One turning vector, and how many ticks it has turned:
The counts run from 0 to 310.
26.2, -8.7, 4.4, -34.5, 1.2, -14.7, 20.0, -16.2, -21.5, -10.8, -26.3, 39.4, 44.0, -20.1, 7.8, -20.8, 3.7, -3.8, -0.4, 26.0, -5.3, 0.6, 21.5, -21.5, -14.0, 11.4, 4.9, -13.9, 23.8, -2.6, -40.5, -20.1, 11.2, 7.4, -9.9, 34.9, 15.4, -27.8, -19.5, 17.3, 25.3, 40.4, -19.3, -23.1, -32.5, -10.5, 1.0, -23.9, -8.3, 20.0, 34.7, -9.3, -18.6, 14.6
55
30.7, 12.9, 15.2, -8.9, -0.2, -1.9, 13.7, -8.0, -9.1, -4.2, -22.5, 12.7, 14.4, -21.8, 4.1, -8.2, -21.5, -10.8, -7.4, 34.1, -9.3, 10.6, 33.0, -47.8, -11.4, 13.0, -10.1, -2.1, 18.7, 25.7, -51.3, -6.5, 32.6, -43.2, 7.9, 26.5, 20.9, -15.0, -6.2, 17.1, -12.8, 16.0, -31.1, -24.5, -31.0, 17.0, 14.5, -2.0, 14.6, 17.2, 35.4, 11.4, -0.2, 29.3
80
14.2, -17.7, -15.2, 1.5, -8.5, 14.2, -10.5, -3.3, -28.1, 14.3, -50.0, 10.7, 6.8, 6.3, 9.3, 9.2, -7.4, -19.5, -16.7, 32.8, 20.2, 15.9, 20.3, -5.7, -27.7, -18.4, -5.9, 19.7, 27.0, 12.7, -37.4, 5.0, 46.5, -54.0, 28.8, 26.1, -28.0, -23.2, -5.9, 13.6, 8.4, 36.8, -22.3, 2.4, -7.2, -24.0, 17.2, 9.5, -12.4, 13.1, 21.0, 16.0, 4.5, -12.1
14
39.9, -5.4, -15.9, -20.2, 20.6, -20.9, 10.8, 24.1, -15.0, 5.6, -32.5, 12.1, 12.5, -10.2, -0.7, 2.4, -12.5, -7.1, 19.1, 40.2, -16.4, -31.9, 34.0, -1.0, 12.3, 24.0, -10.7, -4.9, -6.0, -5.5, -48.0, 4.5, -3.2, 0.1, 10.9, 23.4, 5.4, -25.8, 20.4, 24.1, -5.1, 6.0, 12.5, -15.4, -55.6, 4.4, 16.0, -27.5, 16.6, -14.5, 3.3, 41.6, -15.6, 26.0
68
15.5, -17.0, -15.7, 12.6, -16.1, -10.2, 24.2, -22.1, -12.5, -22.2, -18.1, 11.0, 20.6, -3.1, 14.7, 5.5, 4.2, -14.2, -20.4, 47.6, -8.9, -9.4, 7.4, -6.8, -42.2, -35.7, 19.4, 9.2, 31.2, -15.8, -24.2, -25.7, 34.3, 17.6, 11.3, 18.7, -10.7, -28.5, -41.2, 7.9, 37.4, 17.2, -11.4, -14.2, -13.5, -25.8, 23.6, 2.3, -26.4, -15.1, 30.7, 16.6, -1.5, -15.1
257
3.8, -12.7, -21.8, -5.7, 4.4, 1.7, 40.4, -10.9, -34.1, -0.4, -48.0, 0.2, 10.6, -14.5, -11.2, -7.0, -2.8, -18.6, -12.8, -0.8, 6.6, -5.8, 4.2, 18.2, -37.3, -3.5, -6.5, -5.2, 39.4, -4.7, 1.4, -22.2, -0.4, -21.2, 0.6, 40.7, 8.4, -30.3, -7.5, 31.0, 13.0, 45.1, -0.4, -20.2, -44.3, 25.7, 23.8, 8.4, -11.0, -7.7, 24.0, 41.1, -18.6, -9.8
229
-3.6, -22.8, -20.6, 8.3, -5.4, 2.3, 17.2, 5.8, -31.6, 40.8, -16.6, -30.4, -9.7, 12.0, 15.9, 31.5, -35.5, 4.5, -27.5, 46.8, -31.8, -9.3, 4.4, -27.3, -26.2, -19.8, 9.9, 17.9, 28.0, 12.1, -56.0, -18.1, 8.5, -10.4, 32.2, 10.5, -17.3, -31.6, 1.8, -3.8, -9.0, 24.1, -12.2, -4.3, 7.0, -7.9, 6.9, -14.3, -19.0, 3.8, 12.0, 42.3, -2.4, 11.4
110
45.4, -4.4, 3.7, -18.6, -18.0, -16.4, 1.6, -6.8, -24.5, 3.6, -23.6, 30.5, 14.1, 22.1, 12.2, -2.5, 2.4, -20.8, -8.8, 55.6, 9.0, 22.1, 11.8, -11.2, -13.9, -24.4, -6.4, 7.7, 9.8, 7.3, -56.3, 15.4, 47.1, -20.1, 18.5, 3.0, -21.4, -23.1, -19.1, 22.6, 23.5, 22.3, -15.7, 0.9, -17.3, -31.7, 15.8, 2.1, -14.3, 3.5, 12.6, 21.9, -4.2, -2.7
149
17.5, -29.5, -6.0, 32.3, -10.7, 3.2, 13.2, 2.6, -7.1, -9.5, -4.1, 20.4, 5.1, 9.2, -8.7, 17.5, 1.8, 9.5, -3.9, 66.5, -6.0, 12.0, 14.6, -16.2, -29.8, 3.5, -7.2, 18.6, 0.7, 4.3, -38.6, -9.9, -0.4, -9.6, -2.1, 21.0, -0.6, -29.5, -6.8, 14.7, 37.9, 8.0, -52.1, -27.3, -9.5, 5.2, 22.2, -6.8, -8.2, 0.7, 34.1, 46.3, 2.0, -0.3
302
15.2, -3.7, 7.5, -8.5, 1.2, 14.7, -0.3, 4.6, -8.8, -30.5, -38.3, 10.9, 31.3, -28.8, -5.5, -13.1, -26.0, 1.5, -29.1, 18.4, 4.4, -1.1, 22.6, -14.2, -24.4, -1.2, 9.4, -5.8, 45.8, -1.0, -29.2, -36.5, -6.9, -25.2, -5.6, 37.7, 13.9, -43.2, 14.4, 13.0, -25.8, 30.9, -12.6, -27.8, -33.1, 23.3, -8.7, -16.7, -3.8, -7.1, 31.3, 30.5, -1.4, 4.1
210
33.9, -14.8, 0.5, -45.7, -0.6, -20.0, 39.7, -22.7, -38.9, 21.8, -5.9, 7.3, 4.6, -27.8, 12.2, -21.0, -15.1, -12.0, 22.2, 23.6, -17.6, -11.7, 14.4, 0.1, -22.5, 7.4, 6.8, -14.9, 1.0, 0.7, -58.9, 1.9, 5.7, 14.9, 3.9, 15.3, -7.8, -31.8, -14.5, 18.7, 8.4, 17.1, 12.3, 2.5, -21.9, 0.2, 11.9, -38.3, -11.9, 18.1, 20.0, 16.4, -25.2, 31.9
158
26.2, -31.6, -11.7, 4.0, 14.0, 8.6, 20.9, 26.2, -1.8, -14.3, -31.3, 36.3, 16.3, -9.4, -10.9, 5.6, -9.5, -16.4, 19.9, 58.1, -7.5, -7.3, 25.4, -3.5, -12.0, -18.7, -5.6, 6.2, 4.6, -11.8, -35.2, -15.9, 16.0, 11.3, -9.3, 34.3, 5.7, -31.1, -7.9, 38.7, 36.1, -13.5, -2.3, -31.1, -6.2, -9.7, 20.9, 3.6, 11.7, -15.8, 6.2, 51.1, -15.8, 3.4
172
27.3, 21.3, -21.9, -9.1, 0.9, -33.4, 11.1, -20.3, -10.7, 11.7, -31.9, 26.1, 42.6, -8.8, 21.3, -10.2, 3.5, -34.6, 0.2, 38.7, -14.9, -7.9, 16.7, -30.9, -26.0, -21.0, 13.8, 4.8, 22.1, -23.6, -52.3, -9.1, 45.2, -3.0, 11.9, 16.1, 0.5, -12.3, -25.8, -1.7, 1.2, 27.2, 2.6, -2.2, -24.1, -25.7, 19.0, 0.5, -1.8, -6.5, 13.1, 13.5, 4.1, 12.1
259
-2.3, -13.7, -15.7, 12.7, 18.1, 0.4, 15.4, 14.0, -24.1, 15.4, -36.7, -21.3, -17.5, 32.4, 8.6, 39.7, -34.8, -18.3, -1.2, 47.0, -6.3, -13.2, 8.2, -12.8, -29.9, 1.9, 14.4, 4.1, 21.7, 5.8, -17.6, 0.7, 13.3, -23.5, 32.4, 9.9, -13.8, -21.5, 13.0, -2.9, -15.5, 30.1, 7.2, -11.3, -39.8, -4.3, 32.5, -10.5, -2.3, -18.4, -3.9, 48.5, 5.6, 4.7
220
47.0, -16.2, 16.3, -19.5, 2.8, -18.4, -6.1, -7.3, -8.8, -11.7, 0.1, 31.9, 11.3, 8.2, -3.2, -5.3, -2.7, 2.0, -3.4, 72.7, -6.8, -5.1, 11.1, -38.3, -20.5, -13.4, -11.1, 5.9, 8.1, 15.4, -71.5, -0.2, 32.9, 8.6, 15.5, 13.5, -8.7, -31.2, -16.9, 20.1, 20.8, 8.6, -22.2, -6.9, -13.8, -17.0, 4.8, -8.1, -17.1, 5.8, 11.4, 22.3, -4.7, -4.7
283
-7.8, -22.2, -26.3, -16.5, 24.8, 1.1, 33.0, 19.8, -25.3, 40.9, -44.1, -3.3, 2.3, -10.1, 21.8, 11.8, -31.2, -40.4, 3.5, 19.6, -12.2, -3.8, 15.7, -10.3, -34.9, -20.6, 7.1, 10.5, 19.1, -24.4, -29.9, -18.1, 23.1, -14.9, 15.9, 24.5, -8.2, -15.3, -3.6, 16.2, -19.9, 11.4, 9.7, 1.4, -8.9, -16.1, 18.9, 2.3, 19.7, 1.3, -1.9, 44.4, -27.1, 10.1
241
8.4, -23.5, -6.6, -14.3, 18.0, -1.4, 27.8, 3.7, -14.8, 4.4, -51.1, 26.9, 16.8, -28.4, 24.5, -4.0, 1.5, -28.1, 17.4, 17.5, -4.2, -17.3, 40.9, 2.6, -28.2, 7.8, 5.5, 8.7, 4.8, -11.9, -21.5, -17.0, 5.3, -14.7, -10.7, 42.2, 6.1, -26.7, -7.7, 22.2, 14.7, 24.3, 1.1, -32.3, -13.1, -4.6, 35.8, -26.2, 9.3, 16.2, 42.2, -8.8, -23.4, 20.2
164
20.9, 9.6, -30.6, -0.6, -10.2, -10.3, 37.5, -5.9, -20.1, 5.1, -32.4, -0.5, 12.2, -39.5, 8.8, -4.2, -13.7, -22.0, -19.1, 14.5, -10.4, 13.5, 20.9, -12.4, -27.2, -7.5, 14.3, -8.9, 36.6, -26.7, -20.6, -19.1, 34.2, -24.6, 20.7, 24.7, -6.4, -12.7, -27.2, 9.0, 7.9, 4.3, 1.7, 2.7, -49.0, -7.4, 23.3, 17.5, -3.5, -17.3, 2.1, 56.8, -9.3, 10.3
126
14.4, -14.8, -2.2, -26.1, -8.8, -18.1, 26.0, -17.1, -29.4, 2.6, -31.2, 19.9, 25.6, -12.7, 15.2, 5.0, 14.9, -4.5, -2.0, 29.9, -24.2, -5.2, 24.0, -22.7, -26.1, 18.3, -8.1, -1.2, 22.9, 0.2, -35.8, -18.5, 14.7, 9.0, -7.6, 25.4, 2.4, -27.0, -28.1, 3.9, 33.8, 42.6, -25.7, -20.5, -32.2, -7.3, 21.5, -21.4, -10.5, 26.6, 37.2, -29.4, -21.3, 11.2
54
11.8, 8.5, -12.0, -31.1, 8.1, -24.6, 24.6, 1.3, -27.5, 32.4, -41.7, -13.7, -1.3, -13.9, 11.9, 1.1, -24.7, -21.2, -16.0, 9.7, -19.5, -9.1, 9.0, -18.3, -27.6, -2.2, -14.0, 1.4, 25.2, -2.1, -44.5, 2.6, 1.8, -38.6, 19.8, 16.0, -7.9, -24.6, 11.4, 6.0, -54.4, 28.7, 13.6, 9.8, -43.2, 20.0, 15.8, -16.8, 4.3, -5.4, 9.2, 34.9, -19.9, 20.7
3
9.6, -34.2, 13.3, -24.5, 23.7, 13.3, 26.7, -2.5, -6.2, -1.8, -41.0, 0.0, 1.7, -44.7, -6.8, 5.2, -30.6, 5.9, -1.4, 16.0, -33.4, -24.2, 24.7, -20.3, -15.0, 20.1, -11.0, 1.1, 22.9, 7.5, -26.2, -25.6, 7.2, -8.2, -1.2, 43.6, 17.1, -39.4, -22.4, 23.0, 24.7, 10.1, 14.6, -28.8, -23.7, 22.2, 29.1, -13.8, -2.2, 14.0, 41.3, -6.2, -23.7, 21.1
184
30.4, 1.4, -15.5, -11.0, 3.7, -16.5, 29.0, 6.7, -18.7, 12.7, -16.9, -20.6, 5.0, -33.2, -10.6, 3.8, -25.4, 12.5, -5.3, 17.0, -36.8, -25.8, 19.5, -10.5, -8.0, 31.8, -16.5, -8.9, 18.6, 3.4, -35.4, -2.8, -20.4, -15.6, 10.0, 19.5, 9.6, -35.0, 8.2, 8.6, -3.8, 14.3, 0.9, -13.4, -50.4, 35.8, 21.8, -10.4, 5.3, -9.7, 20.8, 47.8, -16.3, 29.7
203
25.5, -3.6, -29.9, -29.2, -13.3, -7.6, 18.9, 9.5, -44.1, 20.1, -43.9, -10.9, 37.1, 17.6, 7.8, 9.9, -0.3, -33.2, 3.1, 6.7, -15.6, -9.4, 5.4, 25.6, -5.5, -9.5, 1.3, -15.5, 29.1, -8.4, -35.6, 4.3, 9.1, 4.6, 11.7, 7.3, -1.7, -38.9, 22.4, 12.2, -4.5, 58.9, 19.1, -9.6, -29.4, -22.0, 4.2, -24.5, -0.2, -8.0, 9.1, 12.4, -11.4, 20.9
247
27.1, 12.1, -12.8, 12.6, 1.4, -17.7, 35.1, 10.9, -11.2, 1.4, -11.0, 7.2, 13.8, 5.3, -4.8, 7.9, -17.9, -20.6, 20.6, 53.3, -21.7, -5.4, 25.0, -25.2, -16.6, 0.0, -4.9, -9.7, 14.1, -3.1, -41.4, -13.2, 8.2, 0.8, 5.0, 14.2, 28.7, -17.5, 1.9, 20.7, 0.7, 2.1, -20.6, -30.8, -46.5, 21.0, 11.5, -6.1, 23.4, -18.6, 13.4, 62.1, -1.3, 29.6
305
44.7, 21.3, -11.0, -19.2, 0.5, -12.1, 0.7, 19.5, 2.2, -20.9, -37.2, 25.7, 28.9, -21.3, 16.7, -15.7, 8.0, -14.7, 1.6, 49.9, -18.1, 7.5, 32.0, -25.8, -22.2, 8.0, -14.1, 1.8, 9.2, -25.8, -44.2, -5.6, 29.9, -20.0, -3.0, 28.0, -10.1, -19.1, 2.2, 12.4, 11.4, 14.9, -21.0, -29.4, -36.2, -7.7, 34.3, -5.7, 10.6, -3.7, 21.8, -2.6, -13.3, 17.0
279
-4.7, -20.5, -32.8, -19.7, -5.9, 13.4, 24.9, 16.9, -38.3, 20.1, -50.1, -14.8, 7.1, -21.7, 8.7, 18.1, -6.9, -12.5, -26.2, 3.2, -13.1, 16.9, 21.9, 6.0, -22.2, 25.9, -3.9, -5.0, 29.8, -10.3, -15.0, -11.6, 12.5, -35.8, 14.7, 26.0, -17.0, -23.6, -9.4, -1.9, 24.6, 55.9, -11.3, -9.5, -29.0, -3.3, 20.4, 1.0, -9.8, 9.8, 24.4, 7.6, -19.3, 12.9
119
13.0, -3.0, -27.3, -9.2, -13.7, -17.3, 53.0, -9.9, -49.0, 16.5, -36.5, -10.9, 5.1, -0.4, -5.4, 9.1, -9.2, -26.8, 6.6, 0.0, 0.9, -3.6, 7.0, 7.8, -31.4, 0.0, 0.8, -23.5, 32.9, 1.5, -3.9, -6.0, -7.4, -22.7, 10.7, 17.4, 17.5, -25.5, -11.1, 17.6, -1.7, 46.7, -6.3, -13.5, -60.0, 20.3, 16.4, -1.2, -10.2, -6.4, 28.3, 40.2, -15.8, 7.8
228
19.5, -14.4, -2.8, -18.3, 14.3, -13.2, 37.2, 30.6, -2.5, 15.8, -21.0, -5.5, -5.2, 8.6, 1.7, 9.2, -6.5, -16.0, 5.2, 68.1, -40.0, 3.9, 12.4, -29.0, -21.2, 14.9, -25.6, 13.4, -4.9, -19.9, -52.0, 2.0, 14.5, 1.7, -9.5, 1.1, -3.6, -33.4, -10.3, 13.3, 18.9, 14.2, -12.9, -22.8, -16.3, -4.6, 31.7, -13.2, 12.4, -1.3, 12.2, 15.8, -26.5, 27.7
176
3.5, -25.3, -26.1, -13.6, 3.7, 11.0, 23.8, 5.8, -43.7, 14.2, -35.8, -27.0, 1.8, -14.4, -3.7, 26.7, -42.0, -7.2, -9.3, 7.4, -12.1, -27.8, 8.2, 11.2, -6.5, -10.7, 18.2, -10.1, 41.8, 11.6, -20.1, -18.0, 0.3, 5.1, 24.9, 27.5, -2.8, -37.7, 8.6, 18.9, -1.3, 23.8, 27.0, -6.9, -27.9, -0.5, -3.3, -21.0, -7.4, 0.5, 5.3, 55.2, -16.1, 10.7
114
17.9, -39.2, 3.5, -26.6, 8.4, -25.5, -0.7, -21.7, -16.1, 22.5, -9.5, 31.4, 11.6, -15.1, 10.4, -12.5, -17.1, 2.6, -11.0, 39.1, -9.4, -2.6, 9.5, -8.8, -15.2, -20.0, 6.0, 12.3, 4.5, -4.1, -68.8, 3.0, 23.1, 6.1, 16.7, 14.4, -21.8, -32.3, -31.3, 10.4, 9.3, 0.8, 11.7, 17.2, -3.4, -39.1, 9.0, -18.2, -29.5, -0.7, -4.5, 40.3, -16.9, -0.1
263
23.1, -7.9, 9.0, -0.9, 8.9, -30.9, 5.0, -11.4, -6.4, 6.0, -36.2, 36.9, 17.7, -16.7, 38.0, 6.6, -22.6, -8.8, 4.7, 44.2, -1.8, 0.5, 45.2, -32.2, -2.7, 2.1, 8.6, 16.0, 13.9, -7.6, -49.1, -3.8, 24.4, -35.7, 7.3, 25.3, 6.1, -22.0, -21.9, 1.7, -5.3, -10.7, -6.2, -17.8, -30.0, -27.9, 29.2, -20.2, 11.4, 0.7, 24.0, 4.2, 0.1, 21.5
60
16.2, -26.9, -4.5, -16.5, 0.4, 1.7, 30.7, -9.8, -44.6, -4.6, -5.2, 11.9, 5.9, -19.5, 12.1, 6.2, -22.2, 4.4, 23.3, 25.1, -0.6, -16.7, 23.1, 9.9, -9.7, 31.1, 12.8, -13.8, 12.1, 19.7, -37.4, -11.4, -10.1, 14.9, 5.7, 30.5, 7.3, -28.6, 9.5, 20.5, 24.5, 21.6, -8.0, -26.4, -33.3, 13.5, 7.3, -48.1, 1.5, 24.8, 32.9, 17.5, -22.5, 31.8
293
29.8, -38.2, -11.3, -37.4, -3.7, 5.2, 12.0, 14.6, -38.9, -12.4, -45.5, 38.0, 15.0, -19.4, 3.3, 0.8, 15.6, 4.2, 1.6, 21.9, 6.4, 3.8, 31.6, 15.8, -8.9, 6.6, -13.7, -13.2, 14.1, -9.2, -25.8, -10.2, -4.0, 3.4, -3.8, 35.2, 6.0, -31.4, -8.2, 33.1, 42.7, 10.7, -12.3, -22.2, -36.1, -15.5, 15.3, -4.7, -6.7, 11.9, 27.4, 5.8, -43.2, -5.3
274
34.7, -6.8, 6.7, -16.2, -14.7, -16.2, 21.9, -31.4, -20.0, -29.3, -15.3, 35.4, 37.2, -30.7, 10.6, -15.7, -7.4, 4.6, 3.3, 21.1, 0.7, -6.4, 30.5, -5.6, -7.4, 3.5, 18.7, -17.3, 27.9, -3.0, -36.3, -24.8, 6.1, 19.0, -2.0, 36.7, 17.4, -31.5, -18.8, 16.9, 27.8, 9.9, 1.7, -30.0, -37.6, -9.3, 2.8, -25.8, -7.3, 10.1, 35.8, 15.0, -11.3, 12.5
56
-5.7, -14.3, 2.8, 1.6, 47.3, 7.0, 16.4, 21.6, -0.1, 13.1, -22.5, 9.4, 15.3, -1.9, -3.2, -2.9, -31.3, -16.8, 9.4, 55.4, -11.4, -19.7, 17.6, -33.6, -26.4, 22.9, 20.5, 1.8, 14.3, 4.7, -34.0, -11.7, 11.3, -11.7, 7.2, 35.1, 6.2, -17.8, 22.0, -0.8, -13.1, 41.8, -1.9, -20.9, -27.3, 11.3, 17.6, -17.0, 17.9, 0.5, -0.1, 45.6, 2.3, 17.0
87
23.6, -29.8, -8.0, 13.1, 2.6, -29.9, 1.0, 1.4, -23.7, -0.4, -1.8, 22.0, -0.8, 20.6, 17.7, 35.2, -18.1, 4.5, 7.8, 68.7, -5.7, -23.8, 19.4, -15.4, -11.5, -3.1, 9.9, 13.6, 4.4, 3.9, -51.1, -6.2, -2.8, 23.1, 12.9, 7.1, -9.2, -34.4, 7.5, 0.2, 20.2, -5.8, -19.6, -20.7, -22.3, -25.9, 18.3, -34.7, -8.3, -10.6, 5.4, 37.5, -0.3, 9.5
65
8.7, 13.8, -4.1, -0.1, 3.0, 9.2, -8.3, 5.5, -18.7, 21.3, -26.3, 11.2, 18.1, -6.5, 15.5, 4.9, -20.1, -14.0, -20.8, 40.1, 4.8, 7.7, 26.8, -50.8, -19.1, 1.6, 4.4, 11.5, 31.6, 14.6, -50.9, -15.9, 27.0, -52.6, 19.1, 25.8, -2.6, -7.1, 10.6, -0.7, -17.3, 35.5, -38.1, -9.8, -17.7, 1.6, 2.6, -3.2, 2.6, 13.8, 15.9, 28.0, 8.7, 9.8
214
